In the data rows, 128 means zero.
Here are some points:
[117 119  84 126 119 153 123  69 159 133 104 126 160 136 125 130 181 131 113 117 116 124 109 113 125 126 129 124 117 106 125 105 167 117 143  95 116 195 105  68  85 149 155 129 138 120 108 112 149 158 160  96 137 106 149 120 160 156 127  94 128 125 132  77]
[139  87 153 163 192  35 198  91 183 100 118 153  69 105 177  95  73 146 146 145 121 127 154 117 156 133 123 131 152 123  79 155 126 174  88 164 151  74  99 135 111 101  91  55  65 152 111 142 129 164 104 170 135 127 130 109 150 122  85 150 101 185 170 164]
[ 77 100 130 124 126  81 166  99 155 136  92 154 145 158 152 140 124 172 166 172 131 163  99  88 140 102 126 110  81 140 136 175 125  97 122 114 161 150  57 115 122  89 127 129 135  93 114 124 138 138 120 147 119 166 168 104 145 134 160  66 117 125 134 120]
[109 123 124 122 135 134 115  86 116 144 112 134 166 155 110 138 165 141 159 135 131 141  84  91 106 107 128 102  97 139 162 178 102 105 141 152 154 146 124 110 112 118 132 122 140 108 130 165 100 152 129 125 152 118 183 157 151 139 182 138 116 117 110  97]
[149 106 141 145 135 123 139 145 146 114 160 129 104 134 125 147  96  93 136  94 154 117 126 119 136 128  94 150 148 118 154 110 185 157 131 162 132  77 151 152 140 124 105 132 121 130 126 144 156 131 124 137 114 128 118 158 116 100 128 158 129 151 165 151]
[157 145 104 111 122 193  79 141 100 173 147  64 179 169 129 125 189 102 114  87 135 162 100 167 133 162 177  68 163 143 144  58 135 129 141  92 109 172 181  86 181 161 130 145 143 129 121 171 107 120 154 100 101 111 153 130 101 117 166  95 147  78 128  87]
[177 108 165 186 138 101 152 119 170 133 124 138  67  83 109  56  52  98 130 104 100 172 182 155 142 145 130 146 119 103 108 121 167 179  97 182 121  28 159 136 115  95  94 111  86 175 120 101 174 165  67 127 145 139 115 102 154  79 124 142 102 161 169 163]
[123 158 127 126 125 164 114 155 112 174 123 100 181 114  83 139 176 117 139  90 131 119  81 176 147 157 126 143 119 154 139 150 118  85 141  77 164 150 149 134 130 110 143 154 170 118 118 129  98 151 134 134 146 112 157 109 149 136 127 126 157 103 125  99]
[145 122 169 203 162  49 142 124 178  78  85 161   2 100 182  81  14  82 139 164 112 128 148  96 137 137 106 126 121 118  78 144 152 170  61 253 139  48  59 157 131  98 132  68  66 127 126 105 165 165  80 151 136  89  94 126 164  70  93 165  90 194 129 195]
[137 126 142 120 125 158 159 112 122 127 108  90 131 116 103 134 146 147  85  90 123 111 147 143 116 129 148 136 150  99 124  96 103 102 118  92 138 160 145 128 129 164 139 110 142 115 112 134 110 140 153 111 109 125 126 127 100 100 128 110 136 123 130 110]
[174 103 169 142 187  42 155 116 171  75 111 162  12 121 152  79  44 108 133 163  89 114 130 154 154 147 113 151 157 103  91 141 153 173  57 204 136  53  97 176 132 127 113  49  93 131 114  88 157 121  50 140 185 167  76 133 163  64  91 146 113 204 120 193]
[117 109 145 113 117 179  95 108 155 145 115 134 174 111 136 158 128 140  98 109 133 118 114 116 102 146 144 107 116 131 197 116 165  75 156 106 119 123 101 136 148 123 118 148  99 121 114 141 172  79 167 131  98 120 154 108 130 144 126 102 122 153 127 139]
[ 86 156 107 109 118 134 119 129 118 155 137  86 136 154 156 132 156 154 112 103 126 139 122 108 156 126 122 119 119 140 131 138 127 123 125 126 130 137 133 121 145 126 137 100 152 142 142 120 119 148 144 107 111 130 144 132 108 157 137  91 123 109 153  94]
[148 144 107 151 129 137 114 136 110 134 126 147 171  83 120 135 123 146 130 127 130 139 149 133 128 132 123  93 154 131 111 110 137  96 145 126 138 115 162 113 141 130 148 151 156 132 111 139 128  94 141 114 156 124 112 127 142 116 125 174 144 165 116 125]
[103 146 132 111 145  43 102 167 166 111 162 139  59  65 179 109  59  81 115 150 125 156 167 210  95 131 121 138 106 109  64  75 142 158 111 181 143  70 142 179 124 110  77  83  82 161 132  75 151 133  71 150 126 130  69 150 157  87 115 175  97 137 131 171]
[135 134 138 140 132 152  96 148 181 112 147 116 113 114 106 130  73 121  76  85 111 115 127 174 111 136 115 141 155 140 130  76 167 113 121 128 117  64 200 166 169 145 131 112  85 149 125 176 116 101 153 109 122 122  50 109 143 139 116 168  92 125 107 124]
[115 111 117 147  98 145  77 133  74 161 101 111 188 133 135 139 163 129  88 144 145 107 125 117 125 110 146  84 122 143 113 188  79 128 162  93 171 210 151 128 124 124 154 156 177 103 120 120 138 117 164 104 121 137 183 149 104 172 148 118 154 158  98  82]
[159 117 165 157 154 143 141 150 163 131 144 136  63 108 101 116  76  85 134 109 123 120 131 180 161 167 128 139 172 111  86  70 190 152 137 158 110  89 137 136 132 139 129 107 108 165 183 141 133 109 115 127 111 112  93 122 123  96 118 175 140 125 129 174]
[137  88 161 189 176  15 182 109 176  90 153 199  33  83 190  68  68 104 108 137  69 115 151 119 135 114  98 135 128  71 100 128 158 153 110 240 119   3  63 150  71  81 103  46  84 151 156 114 132 118  66 156 169 117  98 105 159  81  73 125 123 216 159 234]
[165  97 133  92 126 182 138 123 123  99 136  63 164 144  78 155 151 127 130 125 157 147 126 154 136 140 156 130 118 168 103 106 106 115 149  90  96 114 180 157 177 121 125 160 149 141 119 116 134  93 167 129 173  89  96 164 113 129 144 118 130 111 100  79]
[149 141 171 160 154  61 155 134 190  97 176 140   0 102 189  77  44  97 133 172 114 115 159 143 157 120 106 160 134 106  86 143 172 163 123 211 124  17 123 145  99 135  64  73  37  95 159  55 155 176  38 158 137 167  66 140 151  83  78 155 110 219 146 198]
[125 114 117 153 154 110 173 146 173 135  96 167 152 146 131 138 110 159 119 147 153 141 117  83 132  92 141 129 139  95 118 139 133 114  86  84 144 106  87 110  95 136  90 113 115 112 123 123  86 123 119 120 109  99 128 147 117 132 114 169 109 127 106 157]
[118 166 141 133 122 147 112 152  99 146 118 103 121 132  95 150 137 111 154 131 111 100  92 129 102  81 140  90 121 174 106  89 115 152 150  81 149 151 149 138 126 114 100 181 115 124 162 106 114 106 142 143  91 148 127 128 121 146 139 140 103 126 143 121]
[122 144 122 105 105 201 103 153 128 126 164 112 157 148 106 145 147 140 109 109 178 146 125 174 167 139 113 179 143  86 135 101 121 115 144 122 131 159 131 118 168 132 102 146 120 123 125 143 124 127 157 120 117  99  93 121  91 126 140 136 123  93  81 106]
[157 143 140 109 137 132 116 153 105 110 139 153 140 103 137 149  96 100 108 129 127 135 145 132 123 137 122 150 127 135 129 107 127 136 111 132 119 116 168 123 123 142 101 135 128  71 133 120  92 119 139 125 128 119 118 125 130 123 140 110 141 188 136 135]
[156 159 108 115  91  96 162 160 140 123 106 125 161 161 123 103 142 166 152 144 106 132 132 155 129 144 135 130 134 128 157 153 106  77 150 118 121 190 132 115 149 131 106 111 156 114 125 149 125 136 152 112 126 149 125 161 145 148 136 117 121 138 161 136]
[108 109 121 159 120  84 150 122 164 106 107 131  74 120 168  68  61 148 158 136 129 134 160 109 140 123 140 112 144  90 126 142 159 163  93 213 123  77  84 171 100 111 134  95  82 137 134 131 144 146  86 147 130 138  97  97 105  74  81 171 106 172 158 185]
[145  94 140 159 157  87 117 149 160 101 188 115  76 114 180  66  94 110 158 123 107 119 129 135 125 134 102 138 132 135 119  93 193 162 117 150 123  43 166 167 130 108  99 101  72 170 137 114 167 130 116 121 131 115  80 121 158  82 131 167 103 165 150 134]
[159 179 122 114  95 158 131 132 125 130 145 116 154 141 117 121 142 103 135 166 114 159 132 142 127 132 113 133 115 159 133 134 126  91 128 106 159 209 145 138 115 179 143 160 137 122 139  86 122 118 159 140 108 105 166 141  84 169 133 103 123  89 105  80]
[116 143 150 172 104  91 121 108 130 126 122 113 153 132 126 149 115 182 135 135 144 123 110 129 104 124 128  99 110 123 154 149 135 136 145 100 106 153 172 114 126 147 122 160 156 109 107 136 135 139 140 114 134 143 115 119 141 124 137 128 134 144 113  65]
[171 112 119 110 127 140 148 135 123 123 133 164 141 146 104 153 113  97  94  95 115 121 143 115 130 131 115 131 172 133 168 128 122  86 124 143 110 131 126 121 137 135 143 143 144 154 134 116 135 133 152 121  88 123 142 100 158 159  92 121 125 134 111 114]
[121 111  96  97 131 133 117 183 102 145  84 134 102  97 144 120 159 133 186 143  66 110 118 140 127 148 119 132 164 132  83 159 108 121 159 146  91 123 137 120 144  90 115 119 156 129 129 118 136 162 153 125 138 147 131 130 114 161 153 174  96 148 178 149]
[155 116 151 153 132  98 117 155 141 100 122 155  98 138 145  66 114 104 127 123 103 117 170 170 151 121  94 119 134  96 120  97 180 125 134 192  99  98 138 151 102 129 129 128  78 126 140 123 125 150  87 142 102 166  80 120 156  94  82 185 110 188 145 144]
[163 127 142 179 140 135 111 156 182 130 147 108  46  96 137  72  91 105 159 134 125 121 130 143 135 148 124 167 186 138  90  79 181 147 128 159  92  45 159 142 159  99 116  86  88 153 114  82 135 150 124 143 165 145  54 119 127  98  78 147  65 157 101 145]
[128 106 163 122 134 167 114 123 127 166 102 151 141 128 141 133 146 147 141 160 159 149 126  93 113 114 116  88 126 117 140 158 117 116 129  88 155 142 108 110 116 124 154 131 154 134 103 150 136 113 116 150 150 130 183 140 130 151 144 121 136 130 117  97]
[142 150 134 122 150 106 106 148 149  93 137 149  56  90 117  93  97 111 136 104 114 112 177 167 146 138 132 156 112 135 106 132 138 156 130 185 129  72 148 130 108 119 109  89 115 126 142 106 128 123  65  95 130 143  91 116 168 111  99 176 128 177 108 146]
[170 129 170 149 112 149 122 104 112 153 102 124 144 193 121 125 152 143 137 105 120 127 142 103 123 148 142 128 141 154 121 162  65 137 163 102 179 135 136 117 126 127 148 136 155 131 116 130 136 153 149  96 124 121 127 153 125 163 119  99 158 121 171 107]
[115  93  82 136  94 159 136 101 110 138 154 114 190 152 130 126 156 138  97 110 148 134 104  96 108 137 130 158  96 182 177 140  75 125 167  95 120 185 111 132 145 169 152 161 131 100 108 133  95  89 135 122 108  99 144 151 116 136 165 136 175  98 115  84]
[109 102 154 180 171 109 128 156 141  98 126 164  58 128 142 113 107 116 117 108 131 115 128 179 144 138  88 149 146 125  90  89 163 148 123 192  97  53 120 129  97 118  99 120 110 152 169 138 138 146  94 117 157 120  69 128 125  93 102 140  93 144 139 145]
[ 89 121 130 132 121  98 200 138 124 119 103 143 182 125 138 154 171 162 140 137  77 122 132  99 115  79 162 151 118 136 165 171 102 141 125  91 137 164 104 132  99 116 154 121 114 102 111 136 133 140 104 134 129  99 157 119 131 162 150  81 101 115 124 174]
[ 90 156 129 122 160  95 168  97  93 158 123 129 147  87 148  92 122 175  90 159 134 161 138  96 118  66 109  98 170 148 125 122  68 145  87  78 115 127 106 112 106 106 115 107 158 143 133 131  97 151 116 129 120 165 154 126 123 131 131  84 134 134 121 130]
Then 16 other points, each followed by its number:
[159 119 127 152 166  69 109 152 169  98 126 102   1  77 138 104  66 113 131 144  92 127 165 121 124 138 116 126 133 111 104 137 138 159 118 203 109  64  86 120 102 124  84  82 133 139 151 126 115 127  75 104 133 126 120 110 156  59  60 156  98 175 145 224] 0
[104 157  92 101 112 160 128 132  96 109 104 150 176 125 141 123 170 133 117 148 151 121 109  87  98 140 130 136  97 150 170 158 105 117 137  73 162 217  61  89  96 139 143 150 160 120 123 146 126  73 159 137 111 112 173 121 145 166 176 107 155 123 149 112] 1
[160  99 104 116 139 135 127 130 128 155 101 114 128 142 134 128 138 106 103  82 123 112 108 160  96 163 150 159  97 140 118 130 137 156 118 106 109 152 119 125 170 116 130 144 127 108 147 117 152 147 165  95 142 127 126 117 118 163 128 137 123 135 102 105] 2
[122 104  95 119 123 133 140 159  86  95 127 145 141 142 168 167 120 154 137 148 139 148 158  98 133 115 145 173 138 157 143 176 113  87  83 151 137 138  83 147 101 143 145 139 139 156 121 140 126 123 105 144 119 131 144 131 182 125 162 120 129 104 163 121] 3
[133 120  99 155 123 110 127 133 138 128 104 109 135 119 140 102 120 145 136 134 140 125 126 137 133 129 132 130 125 125  95  98  83 123 138 133  98 170 135 124 123 148 139 145 141 107 151 153  93 105 131 142 104 132  88 119 123 136 129 118 173 119 114  99] 4
[125 157 138  89 117 129 129 176 123 139 129 122 120 137 109 132 139  91 148 105  98 132 128 148 119 169 109 116 149 157 161  84 122 112 149 101 115 132 134 113 131 156 144 157 155 143 110 154 117  72 154 128 118  90 109 143 117 116 134 128 133  73  95 130] 5
[ 86 135 148 121 146 125 136 114 123 169 136 116 184 157 139 128 129 140 139 138 166 139 107 129  91 120 110 122 138 150 115 130 113 124 133 111 124 149  75 109 110 138 155 152 171  92  98 149 156  92 107 146 103 135 149 131 139 160 136 105 169  96 123 107] 6
[169 124 122 125 120 122  94 190  90 123 143 125 162 141 123 125 127 115  78 140 118  99 126 139 115 132 138 117 152 121 112  67 131 109 155 134 142 116 158 154 171 163 118 161 114 138 157 147 136 128 156 129 146 106 128  93 123 118 170 166 113 121  99 136] 7
[139 101 134 145 166  83 112 140 142  83 151 160  87 135 161 115  82 123 135 128 143 142 185 117 116 121  94 168 131 117  98 105 142 140 114 163 125  59 133 151 106  92 100  48  71 136 124  93 128 167  88  89 138 164  92  72 132 135 102 135 110 168 125 192] 8
[113 108 133 103 131 150 159 130  80 131 123 121 163 133 132 138 139 144 132 166 139 147  97 118  99 126 138  88 133 140 155 158 103 115 138 138  88 173  95 124 139 109 153 149 145 106 106 117 130 103 144 122 108 154 178 170 114 143 121 126 131 134 145 124] 9
[132 155 110 113 114 168 113 155 118 174 119 105 206 143 136 151 144 143 139 146 149 110 132 121 140 139 153 108 111 120 145 153 122 126 111 108 112 187 169 102 153 136 137 151 145 106  88 123 123  93 150 123 144 126 178 160 137 134 102 100 143 124 129  93] 10
[108 106 128 117 122 139 118 151 108 123 113 116 179 106 130 129 130 111 102 150 139 127  80 134 101 100 130 116 122 115 129 145 101 108 143  97 122 141 111 104 116 137 140 164 121 100 149 118 130 169 130 131 110  91 147 118 180 136 122 109 157 108 153 122] 11
[ 72 152 134 126 104 133 141  87 119 101 171  97 143 158  93 119 109 150 164 115 117 109  81 131 116 127 173 148 123 123 121 157 128 129 133 111 139 165 101 109 135 152 169 146 127 121  99 134 166  98 128 133 119 141 150 161 128 145 125 133 174 127 147 152] 12
[120 132  76 136 127 126 131 123 120 108 140  99 142 151 142 122 141 156 102 128 118 135 126 106  99 120 139 103 112 117  95 125  99 126 132 118 106 141 103 151 127 115 114 116 165 106 142 142 137 128 187 119 110 133 163  69 138 139 134 128 146  94 135 115] 13
[116 116 117 111  94 159 134 105  94 108 109 134 177  83 109  91 153 109 116 101 110 139 123 168 143 114  98 156  99 137 148 102 151 107 118 138 134 153 130 161 178 147 123 132 154 133 110 130 138  85 161 109 132 119 123 132 127 142 156 150 114 136 147  80] 14
[ 93 120 140 113 154 126 114 136 128 128 129 168  95 146 140 134 114 103 117 128 143 119 174 130 123 157  65 120 155 109 132  96 134 134 114 127 131  56 122 165 148  84 123 117  96 114 151 154 120 166  73 123 146 120 107 129 151 135  86 184 128 123 102 186] 15
Which three of these numbered points are nearest to each point below, looking only along the 2 directions in which the first points spread most? Their numbers follow each, nearest first.
[123 159  99  94 124 179 143 103 114 139 130 132 182 143 125 183 173 126 121  99 138 128 120 128 134 118 155 109  70  79 198 139 128  97 125  74 142 165 150 109 109 132 119 121 138 110 102 125 129 108 165 120 108 118 138 140 119 171 142 133 142 112 103  85] > 10 6 9
[138 115 114 110 100 145 123 131 125 133 116 148 181 121 130 146 147 165 122 125 164 116 132 131 111 135 154 133 144 118 149 186 147 101 143  85 179 184 119  89 117 110 125 162 153 107 114 148 150 115 118 110 123 148 152  98 145 138 147 107 155 122 148 106] > 6 9 11
[ 92 120 129 124 144 152 121 111 102 164 133 126 149 127 128 119 118 137 137  94  89 108 125 121 129 136 151 130 111 135 151 124 132 100 128 113 111 152 138 123 142 151 134 132  98 130 110 137 153 113 168 114 130  87  80 129 120 103 138 122 117  90 129 141] > 2 4 14
[132 128 112 116  99 215 126 134  89 122 130 103 192 169  92 159 151 146 130 146 144 111 120 140 110 133 143  94 135 168 152 133 113 111 172  72 126 216 150 124 159 137 126 160 135 115 121 130 133 114 133 133 126 148 159  99 127 200 168 103 114 124 119 104] > 10 1 6
[153 119 153 165 190  40 149 141 232 100 100 160   0 106 178  95  29 103 139 169  99  64 172 158 146 102 120 181 144 109  88 117 186 162  72 216  89   1  95 141 119  64  81  65  84 159 148  98 134 154  62 170 149 159  87 111 157  70  76 161  64 177 158 170] > 0 8 15
[ 86 127 134 123 111 145 128 123 133 126 127 110 137 123  71 158 145 112 161 119 120 127 141 111 130 126 138 119  97 135 101 152 115 142 112 109 110 165 126  71 153 140 136 108 111 151 109  97 149 163 134 156 111 144 117 163 131 123 154  85 155 113 104  92] > 13 12 11
[123 150 110 123 140 151 129 121  75 157 119 148 223 107 136 147 181 147 120 163 118 121 105  93 138 110 184 134 119 117 135 168 126  99 120  76 105 179  91  80  95 139 128 130 146  63 116 155 109  67 150 105 106 124 201 105 122 166 128 100 175 116 153 120] > 1 9 6
[111 127 142 129 126 159 115 150 121 161 127 118 119 136 111  96 112 103 104 109 119 121 135 124 129 167 133 141 132 133 117 113 113 134 119  92 123 125 153 119 116 129 124 157 104 147 114 115 115 133 145 109 112 121 123  98 103 142 127 143 148 132 108 115] > 2 14 7
[121 112 104 150 123 174 104 124  67 172 129 156 184 113 148 152 152 115 137  98 138 114 130 176 137 133 132 121 114 158 122  82 112 138 117  96 143 162 129 139 105 148 165 148 138 117 133 146 118 132 167 130 122 144 108 118 112 128 150 144 136  78 140 127] > 14 5 2
[141 129 127 106 105 164 135 133 118 166 110  88 176 156 109 146 165 130 125 124 139 160  90 114 108 122 156 115  90 104 146 123 107 134  79  93 136 186 175  91 140 117 154 161 167 142 111 128 105  90 164 118 149  85 127 129 124 153 151 113 124  85 155  93] > 10 6 11
[138 114 120 122 108  59 156 127 110 125 118 103 181 163 133 123 142 134 139 173 123 130 143 110 160 110 144 127 139 117 123 193 140 110 131 146 128 165 108 137  85 105 130 124  95  97 124 127 127 123 102  87 158 148 131 151 160 145 153  85 122 135 100 132] > 3 12 9
[ 95 126 112  99 102 141 136  74 100 145 105 133 165 126  94 176 204 138 203 177 147 173 142 101 104  99 122 121 133 159 161 169 111 101 149  64 155 182 113  99  99 108 174 152 162 137  74 146  77 121 148 156 125 148 212 132 108 168 150  95 147  94 102 115] > 1 9 6
[ 95 165 124 111 105 153 101 114  75 148 139 115 157 147  70 140 172 132 144 139  79 145 129 104 149 132 140  79  94 140 163 138 112  86 153  73 107 168 117  98 120 164 175 176 146 120 135 134 104 140 183 112 126 105 178 123 113 131 155  78 137  57 133  99] > 10 1 6
[112 129 143 117 132 171 140  76 144 118 113 169 151 148  97 133 157 126 126 123 132 145 113  91  90 119 105 126 110 119 116 150 143 140 128  95 106 175 119 118 126 145 158 144 161 148  96  96 114 123 173 143 138 169 158 136  94 136 158  87 124 102 139 133] > 6 9 11
Now 16 new points, numbered from 0 again:
[134 139 131 130 104 175 136 121 144 169 155 120 131 139  80 114 142 115  97 150 126 114 120 145 117 167 108 130 126 120 133  96 142 153 135 120 138 124 171 148 162 165  87 138 147 164 134 106 108 123 119 127 163  72  82  84 127 136 134 104 140  80 104 111] 0
[108 151 115 103 103 168 138 141 110 115 122 101 158 161 115 129 121 129 116 112 112 135 139  88 123 116 161 106 120 144 102 128 125 112 112 122 126 136 163 150 111 153 152 104 134 124  84 136 153 115 102 156 136 119 126 148 102 142 116 129 139 115 103  89] 1
[ 93 159 118 102 122 164 118 129 117 119  95  94 142 117 120 154 184 142 147 146 124 107 109 121 102 141 130 128  81 135 134 136 135 129 157  95 137 208 121 105 127 113 143 188 146 100 143 122 129 138 189 154  89 135 143 135 124 139 138 107 130 108 131  96] 2
[125 141 113 104 128 159 179  56 100 121  89 140 185 162 168 154 185 165 150 140 121 137 108  99 100  98 169 136 108 142 121 204  90  80 110 136 133 180 118 113  83 159 148 130 167 106  97 128  97  78 124 106 103 137 188 150 122 175 122  86 116 111 187 121] 3
[132 126 148 108 124 154 107 137 124 173 143 127 112 133  93 132 120 103 135 112 146 104 140 136 140 147 104 108 121 149 142  87 151 129 144 113 119 118 163 110 155 161 126 180 157 176 105 128 120 139 145 107 108 147 115 125 123 127 142 131 137 105 169  87] 4
[ 87 120 127  96 100 120 160  73 112 113 132 133 180 123 122 114 138 171 134 169 145 155 107  93 127 107 124 103  99 100 137 164 111 127 134 129 133 178  99 121  96 121 149 142 137  85 154 150 138 122 114 124 127 114 187 149 139 153 141  96 128 123 157 121] 5
[100 153 137 139  92 100 122 105 135 112 138 121 155 155  89 141 162 178 142 145 120 148 157  99  97  66 130 109 132 127 141 136  93  84 147  85 140 161 101 119  71 133 133 134 156 106 123 107 132 165 124 132  97 128 155  96 140 152 154  80 161 144 151 111] 6
[182 119 151 147 128 110 110 151 159  84 155 131  57  91 137  96 118 118 111 131 114 136 123 180 179 144 102 154 142 140  98 135 171 140 150 148 126  35 117 139 181 120  99 116  93 169 113 112 126 142 112 147 144 152  55 109 115 101 124 185 104 149 119 173] 7
[131 131 113  77 102 187 118 151 134 139 181  69 164 105 107 107 158 141  96  63 133 119 112 170 160 192 141 111 135 130 153 142 145 108 150 103 118 153 201 144 164 131 125 161 126 135 137 148 111 134 140 120 154 139 135 129  63 145 177  96 118  59 112 115] 8
[158 119 137 144 130 152 112 119 155 123 115 131  93 117 152 113 111 158 120  79 119 123 115 122 145  90 144 142 111 124  91 150 162 101 104 184 118 117 139 133 128 155 114  91 103 134 126 122 152 118 115  94 148 154 119 158 133 117 150 173 131 125 109 152] 9
[109 119 107  87 107  92 122  92  90 113 107 157 183 161 153 137 148 122 159 164 120  92 129  80 125  77 137 148 138 138 170 196  91  93  79 115 164 162  58  96  64 118 157 113 189  75 136 164 157 136 130 155 126 158 192 158 118 152 102 111 104 125 161 127] 10
[133 111 121 163  91 138 112 113 135 123 140 139 156  76 199 118 139 127 102 148 157  90  84 145 123  89 146 134 122 111 125 140 115  94 156 118 151 142 110 146 132 146 147 164 162  83 175 142 120 101 148 142 136 144 139 142 109 118 110 118 119 137 124 134] 11
[ 79 144 124  81 125 129 131 109 110 141 106 122 157 131 130 135 207 124 117 123 125 124  88  55 104 104 161 160 103 113 132 181  88 103 141  99 168 149  76 104 112 119 144 112 147 111 154 146 138 112 138 139 161 170 186 137 112 141 148  55 151  90 152 126] 12
[114 144  89 103 126 182 110 153 147 135 132 101 158 161 105 152 147 154 126  92 106 146  94 119 138 114 150 122 139 108 189 121 135 102 128  60 111 170 144 113 158 171 133 158 202 142 111 148  94 104 192 166 136 135 116 156 125 122 137 127 133  78 130  95] 13
[117 119  92 125 146 133 134 123  84  83 152 144 141 113 122 147 123 152 126 131 127 130 128 144 131  80 137 148 113 124 153 174 128 100 129 104 110 118 112  89 106 131 126 141 134 122 130  97 116 138 135 140 129 142 149 158 151 110 112 137 156 120 118 127] 14
[116 141 104 108  73 201  99 119 124 146 150 118 177 140  91 138 139 126 121 102 120 136  89 152 145 153 108 117 124 145 170  79 142 126 169 114 129 159 173 166 193 134 149 150 133 123 115 151 106 115 153 155 116 133 112 143 137 136 129 119 138  92  89 100] 15
Which three of these numbered points are nearest to each point below, looking only along the 2 directions in which the first points spread most? Their numbers follow each, nearest first.
[140 118 135 101  76 123 133 139 126 154 122  76 180 119 110 161 147 124 129 122 136 173 152 106 117 179 143 133  97 113 107  87  94  97 123 113 113 180 119 126 146 130 148 137 126 142 107 127  91 114 122 146 104 118 103 127 129 129 113 104 150 156 121 114] > 1 11 2
[111 159 140 118 153 102 116 130 157 108 146 167  88 120 108 128 122 127 107 117 167  98 151 158 119 133  59 136 156 118 135  96 157 154 145 158  90 104 138 154 156 102 140  96 106 136 127 135 119 101  93 123 145 104 151 127 180 117  90 140 104 124  99 122] > 9 7 0
[186 105 127 201 124 133 158 145 140 129 113 125  72 139 144  82  78  88 121 118 114  89 121 150 118 154 117 143 172 128  92  87 143 168 122 174 137  36 146 147 128 132  97 115  91 141 150 166 106 156  96 166 158  85  55  81 114  96  86 173 108 158  90 136] > 7 9 0
[134 118  93 130 124 118 124 133 116 142 118  95 141 138 118 135 127  83 133 143 183 129  78  79 119 146 123 143 151 168 138 149 125 101 157 125 119 143 121 124 164 128 132 120 148 151 136 103 129 134 101 156 120 131 153 124 146 141  99 103 148 117 146 134] > 11 14 1
[199 162 150 154 164 112  79 180 158 111 139 152  88 118 146  66 110  82 124 106 114 122 178 134 152 149 128 163 111 115  92  95 159 141 119 162 112  55 143 114  90 119  97 125  91 135 104 120 113 116  95 136 110 145  52 123 119  97  88 142  98 163 124 152] > 7 9 0
[122 140 147 143 134 146 144 118 112 133  98 106 164 142 139 153 177 164 145 124 126 146  98  90 111 123 165  90 117 138 193 163  81 136 102  89 147 168 107  94  99 128 134 143 138 110 123 157  95 121 134 136 161 129 156 129 121 188 122 106 150 130 157 149] > 6 12 5
[141 116 127 137  81 135 142 146 144 122 114  90 161 111 108 111 115 124  76 128 114 150 127 126 128 115 106 128 125 137 164 133 113  99 173 133 117 109 141  82 146 152 103 131 165  88 132 148 138 124 159 149 124 109 140 132 128 111 124 135 143  83 122 107] > 1 11 14
[144 112 148 188 151 120 129 153 172 103 167 131  64 135 136 127 107 113 102  92 155  87 143 143 151 135 115 159 127 148  94 111 148 161 136 151  97  59 169 147 131 104 140 101  89 175 133 102 137 170 117 117 123 161  80  99 152  67  80 155  80 150 106 201] > 7 9 0
[ 99 145 131 110 139 140 103  88 131 133 139 152 188 104 132 132 155 131 157 127 153 142 118 137 117 130 136  93 156 121 123 121 136 105 151 119 123 154 109 141 169 124 139 169 167 130 146 188 155 120 164 113 138 151  99 145 146 129 121 124 112  83 113 106] > 1 11 2
[163 114 141 171 123 152 114 168 184 130 152 153  73 123 138  89  75  80 105  93  99 125 137 192 149 137 146 105 113 100  83  40 150 140 134 139 122  52 189 164 172 137  92 109 122 159 129 139 124 179 116 120 151 117  60 116 122  80 126 191 121 158  87 142] > 7 9 0
[115 141 116 120 142 152 109 118  57 133 153 124 181 123  92 168 151 131 110 129 119 140 168 129 115 133 117 132 163 164 123 139 131 105 136 105 140 122 190 158 174 168 148 149 155 131 137 134 139 113 159 100 104 133 124 141 115 132 151 144 145 112 107 114] > 15 4 8
[118 113 108 104 102 164 106 144 104 148 143  95 168 106 119 145 152 109 105  74 137 121  97 130 105 143 136 109 122 131 167 130 120  97 162  68 125 142 142 107 137 131 138 150 174 100 125 153 124 106 148 133 138 135 122 142  99 157 122 139 142 103 149 128] > 13 15 2
[165 120 158 193 177  32 106 179 231 115 123 176   0  82 164  96  25  80 135 144 129 111 164 106 141 168  66 169 151 148  90  86 195 168 112 170 141   0 154 158 153  75  47  78  52 153 191 106 120 157  62 151 120 127  50 112 136  79 115 155  93 176 120 197] > 7 9 0
[ 95 121  65 121  83 127 155 103 107 157 106 153 158 135 118 151 145 146 133 128 110 127 122 129 122  97 109 122 153 131 124 184  93 136 146 121 141 146  77 106 124  93 123 167 148  78 126  85 170 143 123  98 137 117 192 197 166 145 139 121 191 140 117 197] > 5 6 12
